In the rows, 128 means zero.
M: rows in several groups, each row roughly a mix of its group's directions (one row in no group):
M (108 x 10):
[[ 95 102 179 146 120 156 109 115 172 122]
 [113 173 150 100  92 110  96 122 116 168]
 [107 137 127 168 164 150 168 103 169 111]
 [ 94 104 164 159 117 156 151 126 179 133]
 [148 151 146 137 152  71 149 112  82 137]
 [119 151 187 147 127 103 135  90 134 166]
 [137 145 140  80  92 103  99 147 102  91]
 [129 106  92 100  99 177  97 144 159 125]
 [136 101 108 142 141 157  94 151 177 167]
 [ 95 114  93 103 100 178 128 149 145  99]
 [119 118  72 152 141 152 132 156 163 164]
 [133 154 132 165 159 106 188 124 120 156]
 [106 113 159 167 100 137 178 112 151 153]
 [118 119  75 134 118 189 155 142 122 115]
 [132 104  96 101 115 114 112 133 103  62]
 [137 102 169  89 119  89 105 125 107  89]
 [129 120 107  87 129 134  69 147 126  84]
 [136 105  68 130 145 162 113 163 156 115]
 [149  96 141 144 178 120 177 110 111 107]
 [120 130 165 172 133 146 160 100 144 176]
 [114 105 112 145 135 172 110 140 187 156]
 [141  83  98 106  99 117  76 134 135 155]
 [158 127 121 140 132  78 101  98  76 119]
 [ 95 183 139 170 129 152 148 142 115 153]
 [117 134  88 136 134 188 170 149 144 133]
 [160 136 160 121 126  93 113  87  87 162]
 [166 116 153 163 170  89 150 110 108 127]
 [157 114 126 116 102  80 102  99  81 117]
 [163 100 183  91 139  94 123 120 136 138]
 [104 110 118 133 133 180 119 150 187 118]
 [142 149 156  79  92 103 103 132 102  97]
 [128 170 137 156 174  95 146 120  86 126]
 [111 132 163 112  82 122  79  88 128 119]
 [112 150 118 124 157 198 151 156 136 125]
 [ 78 113 150 135 107 156 134 145 181 109]
 [113 128 178 173 143 122 165 105 145 156]
 [143 136 172 111 114  75 113 102  94 107]
 [101 117 126 159 128 172 161 142 182 138]
 [138 116 192 123 150  87 103 100 126 135]
 [113 108 142 165 151  89  68 121 138 125]
 [106  94  95 127 126 177 149 143 154  89]
 [ 80 141 137 143 144 160  87 134 128  81]
 [104 105 119 121 137 168  97 163 177 152]
 [116 114 101 123 123 190 106 147 175 128]
 [166 148 112 119 153 131 167 168 144 171]
 [157 117  59 103 126 132 137 136 125  89]
 [108 130 137 174 118 147 189 123 149 155]
 [104 123 111 111 121 198 143 159 154 127]
 [149 161 157 142 149  75 146 100  94 126]
 [142 169 166 144 143  81 128  99 114 160]
 [139 134  67 118 144 167 136 162 158 137]
 [122 127 181 105 104 108  85 132 149 165]
 [140 114  67 137  91 142 164 116 101 113]
 [151 132 177 126 123  81 132 107  82 141]
 [100 145 126 150 131 165 187 141 165 122]
 [139 167 144  98  77 132 102  86 121 121]
 [122 124  81 102 138 156  96 166 150  93]
 [133 113 102  81 106 127  79 145 116  89]
 [145 163 135 153 139 107 152  98  80 166]
 [125  95  95 142 148 136  71 147 151 161]
 [127 168 130 133 149 160 196 137 137 133]
 [123 123 105  83  92 130 128 149  85  85]
 [114 148 182 155 141  83 128 103 118  97]
 [140 109 138  76 101  96  92 137 116  90]
 [110 110  77 123 129 178 128 153 162 105]
 [150 164 149 112 119  76 116 120  79 140]
 [118  99  78 117 123 175 117 160 156 109]
 [163 114 155 120 144  66 162 124 132 150]
 [ 80 103 147 119 104 164 100 141 150  92]
 [ 97 138 101 137  88 151  82 111 158 153]
 [142 167 154 110 116  79 125 115  78 131]
 [144 151  95 176 170 123 165 123 129 152]
 [125 111  71 129 140 170 114 158 164 118]
 [123 125 180 104 113  97 111 121  92  85]
 [166  95 143  72 125  92 114 134 127 104]
 [162  99 115 127 178 118 179 142 119 112]
 [143 165 144 153 174  98 143 107  93 153]
 [155 138 147 136 117  60 141  94 102 127]
 [119 125  83 151 100 157 185 123 127 109]
 [140 162 179 111 179 112 102 132 116 139]
 [161 128 114 101  96 111 133 103  69 107]
 [ 99 118 153 106 143 166  89 162 167 139]
 [126 111 123 175 174 146 162 114 168 115]
 [142  94  64 127 125 150  93 142 122 152]
 [122  88  83 126 130 175 117 158 160 119]
 [143 118 101  90 116 114 100 181 157 154]
 [ 99 153  94 141  93 136 143 137  79  94]
 [ 99 140 155 149 101 144  92  96 155 171]
 [ 75 109 170 172 135 129 106 117 136 150]
 [114  85 104 118 120 164 156 142 125  74]
 [112  94  85 111 116 174 131 156 143  94]
 [163  86 134 129 172 116 170 104 121 106]
 [116 168  71 129  90 158 110 134 140 138]
 [154 129 152  99 168  81  87 123 112 115]
 [116 167 177 133 127  89 111  96  95 128]
 [101 116 111 113  99 171  94 150 166 157]
 [124 193 139 135 106 149 132 136 137 179]
 [169 120 144 106 150 108 165 115  94  84]
 [116  93 127 135 117 111  56 119 110 104]
 [103 124 185 113  99 106  78 119 124 129]
 [114 108  63 119 113 133 105 148 122  84]
 [ 98 112  97 150 134 176 136 154 174 140]
 [141 104 155  89 115  81  89 123 112  98]
 [ 98 124 117 119 137 195 131 161 163 130]
 [153 135 159 109 146  78  96 104  89 126]
 [121 135 170 168 133 100 179 106 121 153]
 [165 161 150 122 150  83 137 104  85 131]
 [170 116 164 108 154 105 165 104 103 101]]

the three rows of each list that fit no group, in list order (the others fit one group, some only roughly):
- q530: [153 147  69 106 121 136 148 140 106  85]
- q312: [112 107 187 134 120  75 138 113 121 106]
- q816: [105 151 164 111  85 115  79 138 136 155]
- q6: [ 87 140 126 172 138 151 125 156 150 176]
- q412: [119 122 178 111  89 110  99 120 111 174]
- q684: [131  84 140 103 125 108 107  97 107  72]
- q396: [111 106 100 103  65 134 122 142 116  91]
- q940: [107 111 150 180 146 139 175 103 141 152]
- q282: [ 99 122  96 140 123 183 130 155 174 120]
- q866: [146 128 182 129 138  79 121  94 100 143]
- q553: [143 154 145  79 113  99 143 125  82  96]
- q632: [153 140 164 132 149  73 144 102  96 149]
- q521: [ 91 136  98 146 136 178 135 158 164 105]
- q82: [136 144  60 130 123 154  95 151 140 150]
  q940 q553 q82
- q43: [150 108 140 128 169 113 175 126  95  87]
- q66: [ 88 176 144 165 104 151 117 118 130 163]
- q507: [100 106  90 148 159 167 107 141 165 108]
- q166: [107 112  91 117 108 181 106 154 160 106]
- q414: [145 107  91 107 123 161  83 151 161 154]
- q987: [113 177 182 118 110  87 136 121 120 115]
- q365: [132 166 152  89  78 120  88 131 132 143]
- q302: [112 114  86 115 112 177 115 160 164 107]
- q605: [ 92 119 157 119  90 116  73 111 119 101]
- q782: [120 143  70 147 126 161 128 147 161 166]
- q612: [168 161 128 115 131 109 169 106  77 124]
- q675: [150 144 136 141 118  90 185 110 101 163]
- q681: [ 92 100 108 180 164 145 149 129 117 102]
  q507 q414 q987
- q254: [ 78 122 150 134 121 153  89 150 166 155]
- q78: [133  78 159  98 144  92 122 147 115  89]
- q904: [139 121 128  81  84 110 112 141  96  84]
- q715: [127  97 159  95 100 101  82 104 125 100]
- q527: [ 98 119 180  99 121 139  97 148 172 134]
- q27: [102  96 157  98  83 127  89 137 155 114]
- q21: [ 85 121 128 129 120 185 147 153 168 115]
- q308: [134 133 130 156 169 138 159 162 150 181]
- q354: [143 168 139 145 132  74 145 110  89 153]
- q305: [166 145 114 124 106  98 174  99  87 126]
  q254 q904 q354
- q993: [108 117 184 118 115  91  82 117 135 107]
- q822: [140 106 193 133 147  90 136 108 152 146]
- q701: [109 154 176 111  87 117  83 131 132 150]
- q429: [ 92 119 121 114  92 183 149 146 156 105]
- q202: [139 125  78 120 135 180 126 151 168 150]
- q707: [142 119  95  83 100 140  77 157 140 121]
- q116: [119  98  61 123 110 140  94 133 155 123]
- q626: [150 112 151  99 124  87 146 121  74  96]
- q234: [143 157 149 146 136  87 153  98  78 149]
- q203: [147 142  83 135 127 172 153 133 147 177]
- q821: [126 147 194  86 116 108 112 119 113 105]
- q835: [ 74  88 163 147 111 143 131 121 140  94]
  q707 q626 q835
- q210: [102 146  80 126 100 174 114 149 110  99]
- q856: [127 165 117 105  58 120 100 139 126 128]
- q479: [155 110  93 100 151 151 119 157 181 141]
- q95: [131 142  61 119 127 178 127 154 137 134]
- q926: [147 159  73 143 139 156 176 124 117 115]
- q983: [162 170 144 129 145  95 166 106  89 129]
- q30: [107  87 124 138 118 177 118 142 178 148]
- q888: [156 107  85 138 171 132 176 126 121 103]
- q343: [164 107 150 139 136  90  93 102 103 168]
- q425: [122 135 109 162 142 171 168 136 164 166]
- q617: [148 131 158 121 130  87 150 111  71  98]
- q93: [119 112 198 129 102 112 118 105 126 163]
- q383: [120 137 128  91  63 118  88 150 128 136]
  q856 q343 q383
- q494: [136 136  96  85  97 180 137 163 119 130]
- q977: [128 126  99 168 123 157 195 121 138 131]
- q59: [134 141 123 169 158 154 168 109 153 171]
- q63: [140 151 154 137 143  87 165 100  88  99]
- q278: [148 120  95 148 170 138 186 128 111 107]
- q614: [123 192 149 149 151  95 135  96 135 143]
- q101: [139 148 167 144 175  84  94 121 124 144]
- q46: [117 110 126 136 122 161  94 140 179 178]
- q86: [154 137 168 114 168  83 127 110  90 126]
- q420: [133  82  95 108 115 167 101 167 147 136]
- q304: [155 147  91  89 112 116 133 148 100  78]
  q494 q977 q86
- q737: [118 114  91 179 164 155 164 109 132 127]
- q364: [149  91 139 128 158 113 159  97 101  80]
- q257: [137 145  72 117 130 134 152 157  98  83]
- q645: [103 115  59 160 132 158 125 140 144 135]
- q592: [ 96 125 155 106 101 148  80 143 171 116]
- q624: [153 137  59 137 148 150 124 140 137 163]
- q445: [127 147 155 110  89 130  87 110 158 174]
- q934: [134 112 113  97  64 101 130 132  93 105]
- q555: [153 149  98  94 115 100 105 154  81 106]
- q352: [108  87 138 101  90 135  72 131 128 107]
- q17: [154 155  90 133 166 158 164 142 126 164]
- q483: [160 153 134 104 117  82 103 134  78 146]
- q522: [117 103 109 104 155 185 108 160 158 121]
  q592 q624 q522
- q884: [120 123  88 157 162 162 135 135 182 117]
- q765: [152 149  87 146 170 151 161 139 121 166]
- q594: [129 122 106  87  86 117  92 123 113  80]
- q432: [ 97 130 154 117  95 110  69 152 146 148]
- q386: [112 115 193 150 146 116 118 110 140 171]
- q722: [110 153 156 147 115 163 159 125 156 181]
- q568: [126 133  81 102 147 175 114 168 133 102]
- q893: [167 131 134  91 149  80  95 119  95 125]
- q283: [ 90 123 110 170 128 165 164 141 166 120]
- q851: [179 134 151 126 127 102 154 121  83 165]
- q337: [130 131 154 103 148  94  71 120  98  98]
- q53: [125 129 107 171 111  98 143  96  88  87]
- q574: [134 103  79 141 155 159 151 144 144  82]
  q722 q568 q851
- q754: [128 136 156 114 149  75 101 123  95  85]
- q625: [101 132 103 137 126 195 157 140 125  95]
- q134: [155 127 160 128 176  68 141 123 130 134]
- q142: [178 135  86  83 135 109 106 136 106 143]
- q531: [167 149  76  92 146 160 128 142 105 130]
- q159: [122 105 118 111  91  79 140 116  83  97]
- q92: [141 138  50 116 124 143 137 152 124 104]
- q982: [ 79 117 143 127 104 171 140 145 160  91]
- q519: [129 150  84 136 178 164 125 154 161 128]
- q144: [101  99 164 120  78 141  89 110 129 105]
- q752: [121 115  77 133 142 187 128 156 146 146]
- q28: [ 79 128 159 152 145 159 127 147 176 116]
- q890: [156 106 141  68  98 113  93 123 107 140]
- q545: [144 157 175 114 107  89 114  91  98 127]
- q661: [119  91 147 105  88 104  73 119 121 110]
  q531 q159 q545
- q836: [127  98  81 122 141 168  78 149 125 140]
- q582: [114 106 163 116  97  91  80 105 100 125]
- q815: [ 97  99 136 149 130 175 135 122 184 143]
- q290: [128 116 190 135 120  75 137 101 111 128]
- q417: [136 158  68 132 127 147 158 137 104  90]
- q751: [173 113 123 157 164  98 141  93 124 163]
- q897: [136 129  83 132 169 183 118 154 129 147]
- q75: [138 158 142  87  88 109  87 133  92 131]
- q627: [ 95 115 194 154 141 132 126 113 163 120]
- q773: [134 163 102 156 141 151 185 117  98 110]
  q582 q751 q75
- q471: [140 181 157 126 130  80 115 107 105 157]
- q957: [127 103  75 154 167 147 167 143 134 111]
- q834: [107 107 129  96  97 122  89 142 125  70]
- q14: [142 107  99  98 131 174  94 145 173 133]
- q171: [159 173 134 142 143 149 180 104 124 157]
- q867: [136  95 139  85 117  86 105 158 112  91]
- q136: [143  97 175 144 136 103 168 103  96 111]
- q288: [125 105 190 126 111 112 159  97  95 119]
- q666: [167 136 146 104 121  75 149 117 141 173]
- q91: [129 169 164 144 146  87 155  89 106 124]
- q823: [ 95  77 141 121 115 137 107 135 168  86]
- q937: [134 177 160 150 116  96 141  91 100 152]
- q485: [132 106  89  98 121 120  87 147 131  74]
  q823 q937 q485
- q98: [100 111  85 119 121 180 125 151 162 105]
- q356: [117  86 113 118 107 173 101 156 160 155]
- q774: [116 114 166 154 142 124 187  91 125 106]
- q808: [173 130 112 119 136  86  93 111  83 146]
- q460: [ 91 120 109 136 124 180 126 134 185 135]
- q18: [158 148 153 127 171  76 126 112  97 141]
- q324: [139 115 177 144 137 102 123  85 111 175]
- q120: [146 104  75 130 131 166 114 154 164 152]
- q901: [107 118 172 163 131 167 129 103 163 158]
- q563: [135 106  82 110 117 158  85 166 149 143]
- q13: [138 107  82  87 114 171 105 157 123 113]
- q229: [161 138 136 109 124  80 127 130  66 112]
- q458: [170 153 132 105 116 101 167 104  82 131]
- q139: [127 103 137 173 180 137 170 118 138 151]
  q324 q120 q13
- q286: [119 126  69 100 106 158 138 140 109  87]
- q879: [142 123 172 120 116  64 141 109  97 136]
- q41: [162  92 150 126 135  81  95 107  93 134]
- q498: [114 160 167 103  79 119  82 125 126 138]
- q248: [173 120 139 120 135  76 107 137  80 137]
- q449: [110 138 100 173 166 141 165 167 128 145]
- q826: [127 135  73 147 162 161 131 144 173 125]
- q146: [121  82 104 132 125 176 111 149 171 147]
- q578: [174 161 132 112 167  83 109 135 104 135]
- q840: [155 151  88  96 159  93 127 156 103 103]
  q286 q41 q578
- q526: [143 120 182 165 152  97 139  95 132 155]
- q801: [146 120 143 161 181 131 183 120 123 148]
- q647: [ 84 134 161 116 101 144  75 130 157 141]
- q747: [110 140 104 155 148 188 130 139 168 149]
- q2: [134 108 167 107 104  70 127 112  99 106]
- q380: [146 104  82 135 122 129 127 164 158 180]
- q218: [157 134 123 105 154  80  80 133  97 112]
- q20: [ 80  96 123 149 106 155 110 141 177 115]
- q4: [114 117  92 168 164 154 117 151 165 156]
- q951: [160 170 132 124 141  73 118 121  88 143]
- q743: [130 110 169 151 140 139 158 113 177 168]
  q647 q380 q218
- q306: [152 118 137  82  74  98 110 135  99 120]
- q191: [123 100  96 117 114 167  90 162 161 152]
- q350: [139 140 161 120 125  83 102  99  73 121]
- q846: [ 78 109 122 153 130 165 114 150 176 116]
- q642: [ 88 106 120 123 120 183 122 157 168 112]
- q189: [113 110  88 144 123 190 134 138 168 130]
- q745: [148 101 125  93 116 110  61 135 126 154]
- q978: [126 117 102  87  83 116  76 140 138 108]
- q9: [154 180 124 124 144  88 155 122  85 132]
- q280: [147 117 169 113 104  75 127  99  91 133]
- q909: [102 151 121 147 145 180 177 146 153 120]
- q486: [153 155 115 161 192 117 142 127 117 158]
  q306 q189 q9
- q769: [130 153 153 124 145  95  89 105  73 109]
- q953: [147 114  55 149 161 149 122 131 127 119]
- q141: [122 119 155 182 156 119 170 104 135 159]
- q913: [109 116 189 133 108 127 156 145 152 169]
- q995: [136 155 106 126 155 183 180 143 124 130]
- q868: [128 116  88  87  92 144  88 149 122  98]
- q757: [116  90 153 120 136  93 110 124  90  77]
- q652: [131  84 181 101 134  85 108 141 131 127]
- q51: [ 90 122 127 118  92 156  83 134 122  80]
- q303: [ 74 119 150 167 135 149 124 135 168  99]
- q271: [155 128  94 111 134 129 166 129 101  68]
- q15: [128 132 180 159 165  91 159 109 128 144]
- q955: [155 151 153 143 167  85 143 104 100 158]
  q953 q141 q913
- q968: [118 146  77 142 138 162 165 165 156 130]
- q482: [163 165 152 124 143  83 165 108 105 144]
- q669: [140 134 190 122 147  91 139 108 121 169]
- q500: [156  92  70 138 141 152 105 121 159 142]
- q908: [112  97 151 105  75 106  84 117 130 109]
- q294: [148 117  95 137 165 134 187 144 110  99]
- q756: [155 159 100 142 168 154 174 144 153 139]
- q264: [143 110 105  76 105 143  74 143 143 117]
- q505: [148 136 168 134 140  75 141  98  90 149]
- q37: [ 90  94 130 131 138 169  84 154 159 119]
- q788: [145 168 159 150 156  82 147  96 113 141]
- q874: [104  99 195 129 131  98  98 113 122 127]
- q579: [122 143  85 171 147 163 157 117 146 162]
  q669 q500 q756
- q456: [150 142  90 129 100  76 109  97  98 122]
- q48: [143 165  62 119 114 152 143 159 133 135]
- q143: [103 115 184 124  97  91 106 115 150 105]
- q392: [ 77 125 155 145 131 165 128 148 177 112]
- q845: [124 157 118 164 107 134 176 110  88 160]
- q22: [134 119 172 162 144 123 115 108 158 183]
- q90: [116 156 160 122 103 129  93 141 150 187]
- q766: [125 115 146 129 106  97  69 107 114 172]
- q217: [ 96 136  88 128 131 178 103 153 138  90]
- q748: [ 95 105 107 120  99 131  71 152 158 145]
- q523: [117 149 117 121  89 140  79 120 163 172]
- q491: [107 117 179 163 135 136 154  92 160 150]
- q76: [122  84  86 115 126 158  89 158 144 107]
- q570: [ 82 104 130 137  90 172 125 141 157 100]
  q456 q766 q76
- q422: [109 124 187 102  94 101 117 116 131  92]
- q421: [ 90 138  87 137 109 157 139 161 132  81]
- q746: [109 128 128 152 116 174 192 136 145 147]
- q616: [121 114 158 104 134  91  83 126 111  78]
- q45: [140 118 201 135 150 112 143 101 129 152]
- q882: [148 116 181 109 131  98  84  95 115 140]
- q73: [176 122  96 112 130  79 129 118  87 139]
- q138: [124  99 134 140 152 151 101 144 189 162]
- q369: [163 132 127 116 140  84 136 128  70  96]
- q629: [136 164 170 119 115  84 112 109 102 164]
- q593: [105  80 149 121 121  99  95 114 108  82]
- q162: [170 147 148  85 153 105 100 129 102 159]
  q746 q73 q138
- q448: [104 106  73 152 111 173 143 141 146 111]
- q585: [139  99 149 178 169 133 146 111 165 146]
- q795: [119 117 164 173 174 133 169 116 126 150]
- q943: [ 91 130 156 131 134 145 113 167 189 128]
- q814: [113 118  70 168 148 165 147 116 148 135]
- q119: [128  88  85 124 125 130  74 161 147 116]
- q755: [109  80 137 139 120 169 113 136 177 154]
- q989: [162 134  91  97 106 114  82 115  92 114]
- q403: [111 125  81 177 147 166 152 104 138 129]
- q154: [139 143 183  85  94 108  95 125 132 139]
- q734: [148 116 173 107 146  71 100 111 111 121]
- q567: [176 126 106 132 113  81 152 100  96 148]
- q464: [140 132 174 125 169  70 117 119 112 115]
- q935: [135 123 184 126 116  90 152 100  85 124]
- q368: [175 147 133 103 146 118 176 124  98  95]
  q943 q119 q989
